(in the rows, 128 means zero)
Named turns come first, each shown by rows before and after it. Which turns, in which order, take the first row of each pair that follows to the second? Write the first one first, as in the answered first pair.
gugav:
[ 98  99 108  78 147 111 147 120 122 126 111 126 106 149 137 152 185 127
 147 118 136 116 132] => [101 129  97 120  94 131 176  90 131 127 105 156 112 114 150 131 145 149
 145 116 145 135 110]
[156 169 155 110 122 126  73 152 131 134 146 100 158 110  98 137 101 140
 123 145 112 101 174] => [118 166 157 105 140 135 108 117 105  98 133 107 143 154  79 108 147 109
 120 140 119  76 168]
[134 110 123  86 152  90 105 157 136 154 128 115 112 112 132 171 139 128
 152 144 112 136 137] => [ 97 121 117 106 146 110 161  98 111 118 108 131  94 141 122 125 176 102
 145 144 131 120 122]
[106 153 113 103  91 101 163  84 135 136 116 156 132  99 175 126 129 181
 133 141 148 159  95] => [132 129 125  62 137  78 109 137 146 160 131 124 136 100 169 161 139 177
 141 144 134 147 121]
mav:
[112 146 135 149 122 110 146 107 139 114 133 136  95 120 105  83 153  90
 155 105 138  89  98] => [122 156 133 164 104 112 146 112 142 119 135 142 104 105 113  87 128 101
 155 107 136 102  90]
[135 128 122 120 122 129 127 129 135 137 122 133 124 120 131 139 140 138
 128 131 136 134 124] => [131 126 137 123 141 129 115 134 127 124 130 123 129 134 123 130 141 122
 124 130 126 125 134]
[117 119 145 134 136 123 105 134 108 149 167 137 149 117 134 121 123 136
 124 136 131 142 117] => [109 119 137 119 133 115 113 131 109 154 161 142 140 118 139 134 139 145
 132 129 140 145 119]
poris:
[107 134  88 101 149 120 120  97 124 138 152 117 114 140 133 132 156 145
 113 141 163 123 126] => [118 159  94 145 123 135 126  90 125 131 162 124 133 119 134 112 114 151
 103 144 156 132 117]
[150 149 133 148 107 149 135 127 148 134 144 138 148 103 145 123 105 146
 114 123 146 145 118] => [134 121 152 113 165 136 120 136 125 117 140 112 144 153 124 120 157 109
 110 123 136 116 141]
[112 131 148 147 151 130 134 124 108 109 125 136 130 152 106 107 133 111
 118 126 132 101 123] => [113 123 108 104 121 111 134 131 134 148 119 151 110 124 138 152 142 147
 145 116 148 132 122]
[ 93 130  99 146 110 170 166 100 120 142 113 151 134 125 158  91 141 129
 130 134 133 124  93] => [ 85 116 106 124 144 165 158 107 112 132 111 142 128 148 149  88 169 114
 132 137 130 107 103]

Each pair is 2 to 4 turns apart.
[120 137 132 151 119 142 142 101 119 103 136 144 144 127 122 107 125 119
 119 120 117 130 123] => [140 121 127 119 132 114 101 143 139 139 151 131 140 110 134 151 121 140
 135 116 111 144 138] : poris, poris, gugav
[118 168 131 163 108 155  90 135 119 114 177 144 154  95  94  75  94 149
 131 137 124 156 128] => [112 155 143 161 142 157  76 139 105  99 178 122 151 117  77  62 114 127
 123 136 113 135 132] : mav, poris, poris, mav
[109 114 113 104 145 122 142 111 119 133 116 129 106 149 132 135 171 114
 140 127 139 126 127] => [152 135 149 149 148 133 104 144 132 130 139 110 151 123 119 118  99 115
 117 133 112 131 134] : poris, gugav, poris
[145 133 118 157 104 141 129 131 148 131 124 125 180 103 129 112 111 114
  99 134 102 138 136] => [125 118 123 141 131 137 141 121 127 107 118 116 168 141 114 101 154  86
  99 136 102 115 139] : gugav, gugav
[143 152 110 171  72 161 150 126 127 129 121 145 159 100 122 114  91 141
 130 128 131 156 131] => [132 113 136 125 156 148 117 150 105 107 123 100 146 165  92 116 164  85
 128 134 121 113 160] : gugav, poris, gugav
[ 91 135  99 101 103 132 156  88  97 109 123 152 129 143 151 142 128 132
 154 130 145 125 104] => [129 149 146 147 124 143 115 130  99 103 149 119 169 134 127 117  69 114
 123 140 112 120 119] : gugav, poris, gugav
[141 176 110 166  89 151 110 170 193 151 147 142 108 104 154 143 107 170
 150 121 143 190 111] => [146 170 164 181 162 154  81 196 166 112 165  98 136 151 110 102 115 112
 120 137 107 145 134] : poris, poris, poris, gugav
[162 137 130 139  96 148 114 139 155 147 133 107 148  97 138 139  87 144
 123 118 116 144 117] => [134 147 133 158  88 164 157  96 135 115 120 125 142 115 125 103 107 126
 115 118 132 128 103] : poris, gugav, poris, poris
[ 96 122  95 120 138 180 203  93 127 122  96 125 106 170 144 115 159 122
 123 144 211 118 102] => [132 128 152 157 191 187 154 140 114 105 127  80 151 183 108  88 119  89
  89 153 172  96 124] : gugav, poris
[131 102 136  91 154 101  97 155 119 141 140 135 128 141 134 164 129 119
 126 121 105 115 137] => [114 131 145 144 127 135 145 107  99 103 136 152 139 151 121 106 119  96
 111 124 111 106 122] : poris, poris, gugav
[174 123 156 142 181 131  90 185 140 129 149  93 147 128 124 137 116 106
 108 144  98 120 139] => [134 111  84  91 120 123 146 141 152 158 117 146  88 116 165 177 165 153
 152 128 147 148 109] : gugav, poris
[127 149 125  98 150  73 113 152 148 180 135  91 123 108 115 178 113 150
 134 144 106 186 149] => [ 99 183 155 171 149 112 163  98 106 112 136  95 143 141  81  91 108 107
 102 152  98 154 130] : poris, gugav, gugav
[166 136 147 125 115 146  84 161 148 151 144 106 159  84 133 144  94 128
 108 129 118 147 149] => [109 131 156 123 142 165 135 109 105  98 128 110 139 153 108  92 162  72
 101 138 126 103 145] : poris, gugav
[138 160 157 196  63 150 135 119 132 109 147 143 149  88 121 106  56 135
 103 135 115 158 121] => [164 112 164 114 132 108  58 192 150 158 156 103 139  99 122 172  87 141
 120 139  99 153 158] : gugav, poris
[ 83 113 100 111 121  97 157 110 125 110 139 127  94 175 147 125 149 135
 124 124 162 123 148] => [ 81 120 115 129 124 110 159 107 115  92 145 121 107 182 137 106 143 117
 111 123 159 114 149] : poris, poris
[105 129 110  72 146 103 154 176 124 154 130 120 120 118 176 166 173 168
 148  93 135 136 116] => [ 97 178 132 163 107 144 203 123 102 105 133 143 151 113 162  90 127 150
 116 100 132 130  91] : gugav, poris
[151 134 109 139 102 125 105 148 156 168 143 136 135  80 159 162  83 170
 141 122 128 161 131] => [ 95 100 102  95 152 122 145 107 115 126 117 126  94 167 132 132 197 116
 146 122 143 111 143] : poris, poris, gugav
[124  96 147  88 189 101 128 143 106 134 137  97 113 165 113 129 165 111
 124 127 115 112 129] => [132 116 169 144 176 121 133 132 102 106 146 100 139 160  98  85 122 101
 100 139 100 105 122] : poris, poris
[102 107 107  69 129 127 111 135 179 154 122 131 113 126 117 149 152 150
 166 113 144 167 101] => [ 96 103 112  65 150 124 106 132 171 146 125 120 114 146 104 141 167 132
 160 114 143 156 107] : mav, mav, mav
[158 106 149 104 120 109 104 179 106 146 120 150 133 106 153 172 112 147
 158 123 118 143 120] => [134 106 122  99 101 116 140 145 100 135 100 174 112 116 164 170 140 150
 168 114 136 139 108] : gugav, poris, poris, poris
[130 151 131 157  85 133 139 123 156 139 122 151 137  96 140 131 104 151
 127 127 138 157 119] => [115 112 124  85 130 115 126 137 142 146 112 130 107 132 137 162 171 134
 141 128 145 138 138] : poris, poris, gugav
[156 146 125 137 133 181 167  90 112 102  98 173 170 162 134 105  77 136
  93 161 134 123 128] => [187 144 130 133 129 167 124 125 134 137 111 160 181 137 148 136  47 156
  98 159 122 143 138] : gugav, gugav, gugav, gugav
[ 90 136 144 137 179 144 140 108  93  89 127 114 113 186 104  92 166  93
 116 109 138 105 128] => [153 168 151 182 122 148 100 159 140 138 152 117 157 104 130 123  56 150
 114 110 121 157 121] : poris, poris, gugav
[182 132 151 148 125 129  71 176 145 143 149 106 166  97 132 136  72 143
 117 131 100 139 146] => [154 119  92  98  90 112 108 148 157 171 126 140 122  85 169 177 114 178
 153 117 139 163 129] : gugav, poris
[123  98 122 102 158 107 133 131 119 141 120 138 119 154 117 131 166 128
 140 117 136 133 133] => [145 112 114 128 115 109 130 139 142 164 125 150 136 111 135 148 118 165
 145 117 138 162 122] : gugav, gugav
